0: [173, 046, 116, 124, 100, 147, 145, 115, 228, 109, 145, 065, 189, 048]
1: [025, 226, 207, 111, 188, 099, 102, 115, 030, 097, 124, 211, 096, 195]
2: [051, 172, 170, 080, 114, 063, 157, 234, 032, 079, 138, 255, 024, 199]
3: [190, 071, 115, 122, 123, 144, 122, 129, 167, 112, 118, 106, 161, 112]
4: [075, 255, 194, 124, 135, 077, 083, 051, 041, 043, 070, 237, 147, 238]
5: [000, 106, 140, 148, 114, 107, 109, 089, 039, 255, 188, 255, 127, 153]
6: [033, 191, 125, 158, 115, 113, 104, 150, 016, 158, 132, 255, 074, 199]
7: [151, 052, 126, 106, 118, 120, 131, 139, 146, 126, 135, 077, 163, 118]
8: [081, 215, 145, 161, 160, 103, 133, 128, 062, 154, 098, 176, 041, 210]
9: [062, 099, 140, 112, 129, 120, 110, 161, 087, 207, 138, 163, 060, 121]
10: [123, 060, 116, 125, 108, 169, 127, 089, 217, 133, 156, 090, 223, 073]
11: [122, 117, 128, 134, 150, 105, 128, 186, 118, 107, 089, 094, 093, 170]
12: [109, 176, 155, 112, 116, 110, 125, 133, 088, 139, 131, 125, 113, 202]
13: [142, 089, 138, 116, 116, 127, 138, 165, 130, 122, 114, 086, 131, 118]
14: [137, 147, 128, 133, 123, 113, 144, 121, 058, 124, 121, 172, 103, 168]
15: [118, 079, 122, 130, 109, 124, 131, 157, 102, 117, 137, 097, 152, 119]
16: [106, 063, 113, 119, 117, 159, 139, 076, 226, 166, 148, 053, 200, 045]
17: [167, 105, 119, 133, 123, 117, 149, 160, 139, 106, 131, 088, 134, 131]
18: [149, 146, 122, 127, 141, 100, 107, 143, 108, 093, 104, 112, 137, 155]
19: [151, 164, 115, 120, 131, 119, 118, 137, 072, 130, 134, 156, 094, 155]
20: [135, 095, 134, 131, 101, 142, 123, 131, 142, 103, 153, 112, 179, 099]
21: [176, 058, 110, 134, 114, 160, 133, 090, 226, 121, 158, 057, 205, 055]
22: [127, 090, 124, 107, 120, 112, 130, 136, 133, 127, 117, 095, 134, 143]
23: [229, 005, 117, 123, 127, 156, 127, 087, 255, 127, 125, 064, 185, 061]
24: [236, 020, 118, 096, 103, 145, 145, 096, 255, 144, 144, 089, 146, 024]
25: [163, 197, 139, 146, 162, 130, 127, 121, 105, 110, 116, 131, 097, 167]
26: [110, 255, 119, 150, 167, 143, 112, 085, 071, 124, 116, 144, 069, 188]
27: [097, 255, 149, 161, 179, 137, 109, 089, 055, 084, 090, 202, 070, 248]
28: [105, 239, 130, 145, 163, 115, 116, 125, 049, 101, 108, 198, 084, 185]
29: [072, 088, 138, 126, 095, 108, 142, 164, 079, 139, 142, 132, 087, 145]
30: [123, 238, 106, 142, 156, 135, 111, 091, 081, 117, 120, 120, 091, 176]
31: [135, 115, 112, 144, 127, 112, 124, 137, 111, 117, 132, 120, 138, 160]
32: [189, 109, 139, 122, 151, 140, 136, 170, 150, 079, 128, 120, 165, 147]
33: [173, 028, 100, 127, 087, 143, 144, 060, 255, 161, 150, 084, 170, 009]
34: [227, 085, 123, 137, 135, 138, 131, 138, 168, 123, 121, 109, 146, 092]
35: [085, 123, 166, 105, 144, 143, 121, 147, 143, 158, 168, 121, 136, 133]
36: [098, 079, 120, 128, 078, 132, 137, 158, 086, 154, 164, 088, 136, 104]
37: [082, 049, 168, 085, 117, 086, 123, 130, 112, 187, 131, 141, 132, 128]
38: [155, 164, 119, 142, 152, 133, 122, 111, 127, 119, 116, 118, 127, 155]
39: [104, 079, 117, 121, 087, 133, 134, 160, 087, 148, 159, 092, 133, 115]
40: [145, 134, 112, 122, 144, 129, 116, 127, 116, 130, 134, 129, 131, 176]
41: [196, 077, 130, 104, 113, 131, 138, 140, 240, 097, 101, 088, 137, 078]
42: [133, 109, 110, 111, 119, 126, 131, 140, 110, 123, 115, 098, 136, 150]
43: [165, 035, 126, 106, 148, 131, 137, 096, 255, 144, 116, 105, 148, 038]
44: [138, 080, 119, 114, 127, 131, 123, 154, 086, 133, 135, 076, 116, 138]
45: [091, 176, 139, 151, 142, 109, 133, 132, 081, 149, 111, 148, 065, 184]
46: [140, 106, 109, 108, 119, 130, 131, 135, 119, 123, 107, 086, 149, 128]
47: [147, 058, 127, 123, 107, 147, 129, 124, 153, 114, 140, 080, 189, 083]
48: [155, 229, 119, 135, 154, 135, 110, 129, 052, 128, 121, 187, 094, 168]
49: [129, 072, 128, 102, 117, 108, 130, 157, 105, 123, 137, 077, 147, 132]
50: [098, 255, 125, 151, 177, 125, 115, 094, 040, 147, 123, 215, 083, 179]
51: [128, 147, 145, 115, 130, 094, 134, 163, 086, 142, 110, 134, 112, 137]
52: [093, 193, 130, 112, 143, 106, 102, 104, 082, 166, 126, 211, 108, 175]
53: [130, 169, 111, 143, 160, 151, 118, 096, 125, 122, 126, 107, 126, 155]
54: [071, 068, 151, 118, 128, 105, 150, 105, 116, 162, 118, 138, 106, 097]
55: [145, 066, 120, 104, 108, 134, 138, 113, 188, 126, 124, 074, 164, 098]
56: [159, 034, 123, 131, 124, 175, 128, 107, 205, 147, 148, 040, 240, 094]
57: [037, 083, 131, 132, 107, 192, 134, 052, 182, 174, 180, 077, 255, 071]
58: [175, 062, 131, 115, 106, 149, 142, 158, 169, 102, 136, 066, 156, 083]
59: [057, 088, 116, 098, 153, 091, 115, 161, 162, 139, 124, 142, 105, 071]
60: [140, 124, 123, 124, 131, 114, 118, 146, 120, 103, 120, 134, 144, 133]
61: [094, 186, 110, 134, 139, 123, 114, 098, 062, 125, 104, 181, 075, 174]
62: [154, 110, 128, 118, 099, 093, 140, 213, 131, 110, 086, 093, 069, 102]
63: [096, 080, 114, 097, 123, 109, 148, 170, 088, 149, 123, 107, 090, 156]
64: [166, 054, 114, 130, 106, 141, 131, 128, 172, 125, 134, 099, 182, 110]
65: [195, 059, 111, 138, 126, 162, 130, 089, 229, 134, 143, 078, 190, 096]
66: [184, 180, 122, 137, 149, 130, 121, 128, 106, 111, 110, 106, 100, 153]
67: [105, 102, 120, 131, 134, 106, 122, 157, 103, 125, 128, 094, 116, 166]
68: [121, 061, 095, 098, 080, 137, 147, 148, 178, 139, 170, 021, 130, 041]
69: [114, 041, 114, 110, 099, 137, 134, 119, 190, 144, 144, 070, 189, 085]
70: [102, 222, 113, 144, 157, 116, 104, 111, 083, 115, 109, 161, 087, 197]
71: [191, 155, 130, 146, 142, 140, 137, 132, 103, 125, 122, 119, 123, 125]
72: [201, 175, 138, 143, 132, 137, 128, 142, 089, 182, 140, 204, 113, 111]
73: [123, 128, 133, 154, 125, 109, 138, 158, 118, 097, 105, 099, 110, 177]
74: [165, 033, 105, 083, 076, 105, 149, 182, 255, 160, 133, 000, 040, 000]
75: [078, 066, 131, 116, 084, 143, 137, 127, 105, 143, 153, 068, 152, 115]
76: [179, 103, 132, 117, 126, 139, 162, 143, 189, 095, 114, 110, 141, 098]
77: [132, 112, 124, 123, 123, 108, 137, 157, 116, 095, 126, 080, 127, 155]
78: [146, 255, 124, 145, 166, 148, 108, 093, 047, 126, 108, 213, 045, 170]
79: [108, 176, 128, 125, 157, 114, 103, 114, 062, 108, 116, 128, 104, 170]
80: [109, 189, 120, 141, 157, 131, 098, 113, 094, 119, 136, 159, 107, 156]
81: [139, 145, 119, 136, 146, 120, 128, 140, 110, 126, 116, 122, 122, 164]
82: [177, 081, 116, 133, 113, 138, 131, 129, 153, 131, 131, 116, 164, 111]
83: [142, 024, 104, 108, 099, 145, 141, 117, 222, 123, 151, 028, 205, 052]
84: [117, 118, 124, 136, 124, 114, 132, 149, 078, 107, 116, 120, 116, 176]
85: [150, 183, 114, 146, 158, 126, 116, 112, 113, 105, 107, 112, 113, 177]
86: [084, 232, 138, 139, 152, 137, 112, 145, 045, 157, 111, 254, 070, 191]
87: [091, 249, 124, 157, 157, 134, 109, 084, 070, 104, 108, 160, 115, 213]
88: [045, 186, 105, 116, 131, 068, 110, 166, 071, 140, 149, 203, 085, 169]
89: [136, 070, 112, 103, 102, 120, 127, 142, 128, 118, 143, 083, 140, 119]
90: [138, 055, 108, 112, 080, 135, 144, 162, 168, 143, 147, 056, 119, 045]
91: [086, 131, 185, 110, 115, 135, 144, 141, 134, 114, 131, 156, 066, 173]
92: [105, 112, 128, 120, 108, 098, 132, 160, 115, 114, 116, 079, 112, 146]
93: [192, 100, 115, 129, 120, 130, 132, 159, 197, 090, 112, 111, 161, 118]
94: [114, 148, 135, 118, 103, 117, 082, 153, 113, 167, 104, 218, 093, 155]
95: [197, 002, 112, 120, 128, 150, 129, 088, 255, 151, 135, 072, 208, 041]
96: [115, 115, 120, 122, 118, 096, 139, 153, 107, 097, 125, 071, 114, 156]
97: [115, 025, 116, 105, 113, 167, 127, 069, 255, 156, 161, 027, 255, 044]
98: [078, 079, 129, 124, 113, 136, 137, 163, 071, 151, 152, 132, 125, 131]
99: [233, 118, 128, 133, 129, 139, 134, 132, 153, 130, 131, 125, 136, 097]
100: [138, 185, 125, 140, 158, 145, 131, 122, 125, 076, 110, 124, 079, 195]
101: [057, 241, 152, 162, 181, 147, 112, 087, 093, 125, 140, 163, 128, 187]

[129, 156, 120, 120, 127, 118, 120, 134, 066, 132, 134, 154, 093, 152] 19 14 51
[146, 170, 143, 137, 147, 129, 127, 124, 054, 157, 147, 213, 114, 116] 72 19 14
[091, 215, 132, 105, 146, 092, 100, 117, 060, 152, 118, 218, 091, 184] 52 61 86
[112, 143, 106, 124, 114, 092, 097, 147, 090, 184, 103, 226, 112, 135] 94 52 19
[081, 255, 126, 166, 171, 120, 103, 084, 013, 094, 091, 189, 077, 255] 27 87 28
[087, 055, 175, 079, 114, 083, 112, 138, 102, 190, 135, 152, 137, 142] 37 54 98
[025, 209, 151, 165, 093, 124, 095, 195, 033, 096, 134, 255, 126, 169] 6 88 86
[085, 255, 182, 128, 137, 088, 090, 069, 051, 051, 080, 208, 139, 232] 4 27 87
[000, 255, 209, 189, 201, 077, 165, 122, 048, 000, 132, 231, 110, 255] 1 27 4
[195, 083, 114, 112, 086, 137, 157, 146, 182, 112, 133, 079, 147, 056] 58 76 41
[175, 103, 121, 126, 103, 121, 145, 136, 237, 127, 119, 101, 127, 073] 41 76 93
[179, 164, 134, 143, 146, 133, 140, 125, 103, 117, 116, 124, 115, 133] 71 66 38
[106, 168, 128, 134, 142, 129, 104, 127, 083, 118, 110, 131, 084, 170] 79 80 45
[152, 080, 125, 097, 115, 121, 135, 121, 190, 132, 122, 089, 147, 098] 55 7 64
[117, 140, 126, 128, 121, 115, 117, 129, 067, 112, 137, 134, 105, 185] 84 14 79
[131, 113, 115, 115, 123, 124, 127, 132, 103, 121, 112, 103, 132, 140] 42 46 22
[110, 156, 117, 134, 148, 118, 127, 139, 100, 126, 114, 125, 119, 181] 81 40 84
[115, 058, 096, 106, 084, 125, 155, 182, 130, 147, 166, 060, 099, 076] 90 68 36
[201, 115, 118, 103, 105, 137, 153, 149, 223, 112, 130, 056, 128, 058] 41 76 58
[107, 088, 160, 087, 113, 095, 129, 178, 120, 129, 091, 072, 112, 160] 92 22 96
[116, 143, 130, 132, 135, 145, 123, 147, 110, 155, 118, 200, 109, 154] 94 19 14
[165, 151, 114, 132, 123, 144, 135, 116, 138, 170, 134, 158, 143, 099] 71 72 99
[112, 107, 116, 136, 133, 096, 130, 146, 096, 138, 116, 107, 090, 170] 67 84 92
[127, 069, 117, 114, 074, 116, 140, 178, 132, 142, 126, 040, 083, 057] 90 68 13
[103, 089, 115, 124, 135, 108, 129, 159, 109, 132, 139, 087, 118, 159] 67 92 96
[216, 047, 120, 105, 111, 142, 137, 106, 255, 133, 135, 092, 141, 055] 24 43 41
[036, 061, 128, 134, 100, 201, 133, 040, 211, 168, 177, 054, 255, 062] 57 16 97
[123, 097, 133, 106, 122, 113, 142, 185, 147, 147, 120, 147, 105, 102] 13 22 59
[150, 161, 118, 142, 145, 124, 125, 119, 126, 112, 114, 100, 121, 155] 38 85 81
[123, 011, 095, 115, 098, 171, 139, 080, 255, 163, 164, 014, 230, 029] 97 83 16
[100, 009, 114, 146, 107, 196, 138, 056, 243, 151, 181, 015, 255, 062] 97 16 56
[086, 009, 116, 151, 105, 200, 139, 056, 229, 152, 183, 011, 255, 074] 97 56 16
[070, 135, 153, 086, 109, 084, 152, 206, 078, 090, 142, 216, 070, 163] 2 88 91
[075, 121, 131, 161, 115, 174, 123, 097, 139, 163, 163, 086, 255, 104] 57 10 20
[117, 068, 104, 083, 079, 093, 144, 183, 138, 149, 130, 058, 078, 077] 90 89 62
[124, 114, 111, 131, 118, 124, 125, 136, 081, 110, 123, 103, 127, 174] 84 31 42
[149, 121, 150, 105, 108, 115, 187, 156, 175, 066, 122, 113, 139, 059] 76 58 93
[200, 033, 125, 124, 129, 148, 134, 094, 240, 128, 124, 093, 182, 097] 65 23 95
[206, 124, 129, 134, 129, 139, 134, 123, 097, 127, 127, 136, 118, 115] 71 99 66
[229, 091, 122, 139, 138, 141, 130, 139, 167, 129, 122, 108, 144, 090] 34 99 3
[100, 132, 181, 110, 139, 160, 126, 146, 134, 166, 182, 110, 142, 155] 35 40 98
[082, 137, 130, 154, 128, 162, 116, 098, 118, 152, 153, 100, 225, 121] 20 35 75
[083, 255, 141, 201, 171, 120, 096, 100, 004, 008, 087, 189, 046, 242] 27 28 87
[089, 089, 138, 124, 099, 109, 140, 161, 091, 135, 137, 117, 099, 140] 29 63 98
[119, 250, 172, 145, 124, 091, 173, 181, 000, 047, 055, 243, 096, 201] 28 86 27
[167, 080, 112, 114, 106, 125, 126, 146, 124, 123, 142, 091, 132, 112] 89 13 17
